Each row is where one point has got to under a steady rotation. How many steps took it there?
The counts run from 0 to 698.
[-43  21  18 -21 -48  45  16  34  -1   7  11  47   1 -21  39 -37  27 -19
 -11  26  31  22  -5   8  -1 -27  19 -10 -27  -4   7   5  11  15  -6   2
 -19   3   4  16   7  19   2   0  -8   8  25 -14   5  25 -21 -10  12  20]
245
[-58 -11 -11  -9 -13   0  24  15   2  -9   0  38 -11   0  -2 -35   6   9
  -5  19  34  24 -20 -19   9   5  23  -2  -6   6  31  -3  -7  13 -12 -39
  19  21 -32   8  32   1  25  -2 -41  21   2  30   2  -5 -16 -12  52   7]
329
[-43  18  18 -19 -31 -24  23  25  -6  -6 -12  49 -16 -14  26 -14  19  -9
   4  42  21  40  -6   1  14  -3  16 -19 -21  34   0   1   7  36 -24 -49
 -15   1  -3  13  41   3   1   1 -12  -4  -4  22  26  33  18  -2  24  -7]
440
[-25   9  45  17  -9  -1  20  20   9  17 -29   2  -7 -23  25  -2  22 -49
  10  45   7  33 -18 -22  14  24  21 -21   0   6   1  -2  -9  18   2 -23
  32  35 -33  37  11  17   3   6  16  -2   1 -15 -29  -9  -5 -43  -3 -31]
43
[-10  10  36 -22 -36  18  19  52   7   3  -8  15  26   4  30 -35  18 -39
  10  53  32  18 -11  -7   8   4  16  -7   6  15  -1   8  15  29 -16 -27
   6   1 -12  56  27   0  32  12  -7  13 -16 -13  -5  30   2 -18  25  20]
462
[-57  12  14   7  12   9  15  28  20  38 -21  14  18 -32  12 -32   3 -36
  -3  22  41  42 -30  10 -11  19  11  -4  11 -13   9 -21  10   7  -5   3
  23 -13   6  58  34   3   1  15  -4   6   4   4  -2  13 -33  -3  20 -24]
684
[-37   5   1 -10  -5   8  42  18 -22  29   9  55 -15 -17   8 -41  21 -30
  -5  26  19   7 -28 -49  35   4  25 -25  14  -2  10   2 -12  18   2 -22
  -2  21 -21  30 -10  12 -14 -15   2  15  32 -19   7  14 -21   3   6 -42]
151
[-30  14  40   1 -10  22  45  17   9 -16   3  45  -6 -20  14   3   6 -30
   0  10  25  29  10 -22  43   6  10 -21 -38  29   1  -9 -32  33 -12  -6
   9  24   6  17  44   8  12  -4 -21  29  -9  19  -9 -19 -22  -6  17   0]
364
[-38  -4 -32  -7 -35   9  27  10 -19  25   0  30  -7 -29   6 -44  42 -13
   3  28  14   9 -31 -20  15  -2  20 -17   8  42  -3  31   9  26  -7 -33
  12  23 -27  26   2  22   4   5  -9  15   7  -3 -15  21 -22   4  16 -28]
561
[-26   7   2  12 -35  16   4  49   0  23  -3  14  21 -29  12 -31   1 -25
   1  48  17  23 -10 -12  -2  21  20 -17   0  30 -13  -6  13  30 -20 -44
   0 -11  -4  33  27 -23  10  18   5  23  -8   0   9  14  -2   5  29  13]
279
[-16 -28  25 -12  11  -5  10  10  38  25   7  13  -1 -35  24  -4  17 -33
 -26  23  21  19 -26   2   5  -2  18  14 -14  11   0 -23  -2  52 -22 -40
 -10   5 -22  49  36  26  24  21  -6  23  10  -2  -1  22 -22   3   8 -21]
309
[-23  -7  -2  21   6 -10  34   6  16  21 -23  43  -9 -49  -5  -2  28  -3
 -14  11  19   9 -32 -24  16  11  21  -9   2   3   2 -22  -4  43 -21 -37
   9  14 -42  27   6  24   0  -7   0  -1  33  33 -23  -3 -11   2  22 -55]
77
[-27   6  -3  -9   0  35  23  18   7  35  -1  47 -14 -30  -5 -42  27 -32
 -17  -5   5   5 -31 -36  10  11  30 -19  -4 -13   4   0   1  42 -19  -7
  15   7 -29  38   9  21 -15  -4  -9  -8  21   1 -46   2 -32  -9  33 -12]
11
[-41  -3  17 -51 -21 -19  21  29  13  -7 -42  16 -16 -10  19 -10  36 -10
  -7  31  34  51 -14  14   2  -6   9 -13  -8  17  20  11  -1  19 -17 -28
   3  24 -17  27  46  10   8   8 -20  10  -4  -2   3  13   2 -19  -6 -13]
114
[-27 -13   5 -18  -9  20  31  19   8  41  17  12 -19 -40  23 -27  22   8
 -20  13  27  13 -34 -18  42 -22  14  10  -4  -3   2   4   4  35  -9 -32
   8  18 -29  47 -10  14  11  -7 -39  24   0  27 -19  22 -16  -3  21  -8]
677
[-57  -6  12 -23 -12  22  17  29 -12  14  25  57 -12  -4  26 -38   3 -17
 -29  36  20  -9 -14 -18  22   0  20 -11 -20  22  16  -1  -8  33 -16 -39
 -12  17   1  20  27  11  -6  24 -25  13  27  -3  20  22 -23  17  37  -4]
656
[-57  18  31  -2 -27   9  20  20   2   7  12  29  14 -29  39 -44  -3 -27
  19  25  49  62   4   9   7 -22  14   1 -24   7  -4  -4   4  -4  10   7
   9  -5   1  16  19  21  28  -9   1  32   0  17  25  15  -7 -24  26   5]
362
[-68 -20  -3  17 -10 -14   7   8   9  30  22  44  19 -27  25 -29  24  -5
  13   6  23  43 -17 -16   6  -4  41  -2  -3   8  -3   6  14  19   2 -29
  16   7 -15  20  34   1 -15 -21  -9   0   9  17   4  11   3  -1  54   3]
401
[-12  12  11 -34 -43   2  29  22   8   8 -36  22 -33 -29  16 -19  45 -27
  -3  43   0  37 -16  11   9  -4  12 -20  -9 -11  -6 -11  -9  27  -6 -25
   6  20 -10  26  11   3 -11   9   5   2  15 -27  13  38  -2  -8 -23 -22]
527
[-40   4  27   2 -15  23  44  24 -11 -22  -9  54  16  -1  34  -9  15 -49
  -3  33  25  11  19 -34  29   2  32 -23 -28  25  27  11  -9  29  -9  -8
   1  21   4  15  28  25 -14   8   6   8  19 -15   4  -5 -25   6  14   3]
247
[-30  -1   0  -4 -10 -38  19   2  15 -11 -17  26  -8 -12 -11 -26   6 -29
  15  26  19  53 -14 -17   7  33  28  -7   7  -2   8 -11 -15  17  -9 -35
  34  12 -41  14  50  14  22 -11  24  20  -1  -1 -25  -9   1 -38  21 -22]
370
[-58  13   7  31  13 -15  24  21  14  14  -5  42 -13 -16   9  -9   6  -2
   2  15  20  23 -35 -20   4   4  39  -3   9  -8  28 -22  -9  13 -15 -32
   3  19 -25  12  26  25  -5 -23  -4 -21   9  39  11   4  12 -25  48 -15]
629
[ -1 -22   6   2  -2 -15  30  13   2  16   1   9   2 -45   8 -28  32 -21
  17  25  24  42 -26  -5  -4   2  39  13   3 -14  -6 -19  18  31   3 -41
  22 -22 -40  26  -1  34   1 -23  15  24  19   3 -40  26  17   7  14 -12]
305
[-69  12 -10  -3 -25  13  33  11 -15  12  16  42  -5 -28  11 -40  31   6
   3  13  14   4 -15 -35  21  -1  36 -26 -24  39  15  31   1  36   4 -36
  17  39 -24   9  12  13 -12  12 -20  10  17  -8   5  13 -13   4  31  -7]
517
[-13  15  36 -27 -24  31  22  28   4   5 -20   5 -28 -27   7 -29   2 -41
   2  55  11   7 -12   5   9   9   4  -2 -19 -12 -21 -17   0  38 -14 -19
  33  11 -27  32  11  21  33  21 -37  24   5  15 -50   1 -17 -11  17  -2]
460
[-48   0  -1   5  24 -20  27  24  -5   6 -12  20 -27 -27  20 -17  -2  -2
  15  31   9  21 -34 -19  14   9  27   5  17  -2  29  -4   7  15   0 -36
  13  -4 -30  28  15  38  -8 -20 -12   3   4  44 -16  15  21  -2  33 -24]
673
[-15  10   0  -4 -14  28  13  64  10   5 -18   2  -6  -8  10 -16   9 -39
  -6  30  14  21 -23 -21  16  21  24  -6 -12  26  25  -5  -8  26 -32 -35
  11  16 -14  42  42   0  16  12 -11  14 -27   5 -21  -6 -23 -17  14  34]
646
[-56  19   0 -23 -15 -17  28  24 -20  -3  -8  34 -34 -10   0 -46 -18  -6
  13  57  31  22 -18 -14   7  11   7 -14   9   0   7  -6   1  13 -14 -36
   9  16 -20   7  15  18  30  13 -11  27   8  36  11  11   4  -8  41 -31]
556
[-40   0  34  22  11   4  30  19  22  28  -4   8   0 -50  14  -6   6 -29
 -14  18   5  19 -27 -29  33  20  18 -11   1  37  -5   5 -24  26  -4 -34
   7  37  -6  48  27  13 -12  13  -8  21  -6 -18   5  -2 -21   8  -7 -30]
452
[-12  -7  22  -8 -31  11   3  30  10   9 -24  23   1 -29  17 -16  18 -17
  -3  46  37  27   3  14  -4   6   7  -5 -11 -34  -3 -20  29  28 -22  -4
  14 -20 -17  15  20  14   2  -8  -7   2  15  26 -67  -3  -2  -8  27   0]
576
[-53   3  27  40  -6  -3  27   7  30  -1   9  40  34 -19  22  -7  20 -26
  -2   3  36  60  -8  -6  -4   3  28   7 -14  -6  22 -20  -6   7   6  -2
  22   6   0  20  38  22   4 -18   1  10  14   7   5  -3  -4 -17  34   0]
175
[-59   4 -16  15 -21  -9   2  36 -11  18 -15  40  12 -15   2 -34   1  -6
  12  34  30  34 -26 -24   8  25  27 -23  11  11  16   8   4   7 -24 -27
  11  19 -15  15  42 -25   4 -11  -1  -3 -17  26 -23 -19   2 -30  48  -2]
141
[-43   2   4 -23 -17  44  19  25   9  18  20  54 -15 -29   0 -48   5  -1
 -29  15  32  -1 -10  -8  15 -17  15 -15 -28  -2   4 -16   3  45 -23 -23
  -2  -2 -10  15  20   2   4  23 -32  17  21  12   8  12 -24  10  34  19]
655
[-51  27   9  -9 -13  -4  25  27  -7  23 -27  44  -4  -3   3 -33  16  -3
  25  31  24  29 -26 -20  12  18  13 -32  21   1  12  17   3  18 -12 -15
  37  17 -15  31  11 -19   1 -21 -18  -7 -12  36 -31 -16  15 -25  41 -18]
185
[  4   3 -11   1 -38  10  22  27  -9  -2  15  31 -14 -13   4 -37 -13 -52
   9  61  -3  18  -5 -23  31  18  26  -8 -15  13 -20 -19  -7  29   2 -48
   6  -4 -16  20  13 -10  16   4  -3  12   9   3   7  19 -19 -11  30   5]
95
[-33   2  31 -18   6  -9  10  20  36  21 -26  13  -6 -19  -1 -24  12 -46
  -3  14  38  37 -29  -9   5  24  -1 -21  22 -20  12 -21  -3  19 -16  -5
  19   3 -16  55  49  -3  14   2   2  15  -9   2 -27  -5 -30 -20  -1 -29]
641
[-62   0  42  -2 -24  -4  24   2  -2  15  28  31   2 -35  37 -36  -4 -18
   1  42  35  30   1   1  12 -16  21  -4 -27 -12 -25 -16   2   6  24  -4
  16   8  -3   7  10  22  15  -6  -5  36  30   2   3  10 -17 -19  29 -21]
361
[-44  10  10 -47 -10  29  27  27  13  13  -3  29 -14 -21  15 -46  16 -30
  -5   8  30  38 -22   3  10 -21  21   6  -9 -21  24   1  -1  15   1 -10
  16 -13   4  37  23  27  -8  14 -15   2  12 -17  11  48 -19   6   8  10]
384
[-60   5  -1   8  10  -5  19  20  19  17 -28  34  12 -46  11 -30  30 -15
  -1  -9  37  40 -19 -24   4  10  27 -31   8  15  21  16   1  14 -19 -12
  -4   9 -19  20  36  18 -25  -1  23  31  10 -20 -14  -8 -18   0   3 -36]
336
[-31  13 -10  -9 -24  34   0  20  27   7  22  42 -23 -29  -1 -46  15 -22
 -20   4  20  41  -8  -7  -5 -16  32  -2 -45 -19   0 -31  -3  19 -11 -33
  -5  10 -18  -3  31  24  19  13   8   9  23 -20   6  17 -33 -31  19  22]
471
[  8  17  38 -24 -23  18  18  40  30  -8 -11  30  -1  -9   5  -7   4 -41
 -10  28  37  27  -8  -7  10   1   0 -17 -14   5  -5 -38  -1  42 -37 -22
 -13  -6 -15  31  45   3  37  19  -3   9  -6  15  -7   7 -11 -28  22  17]
93
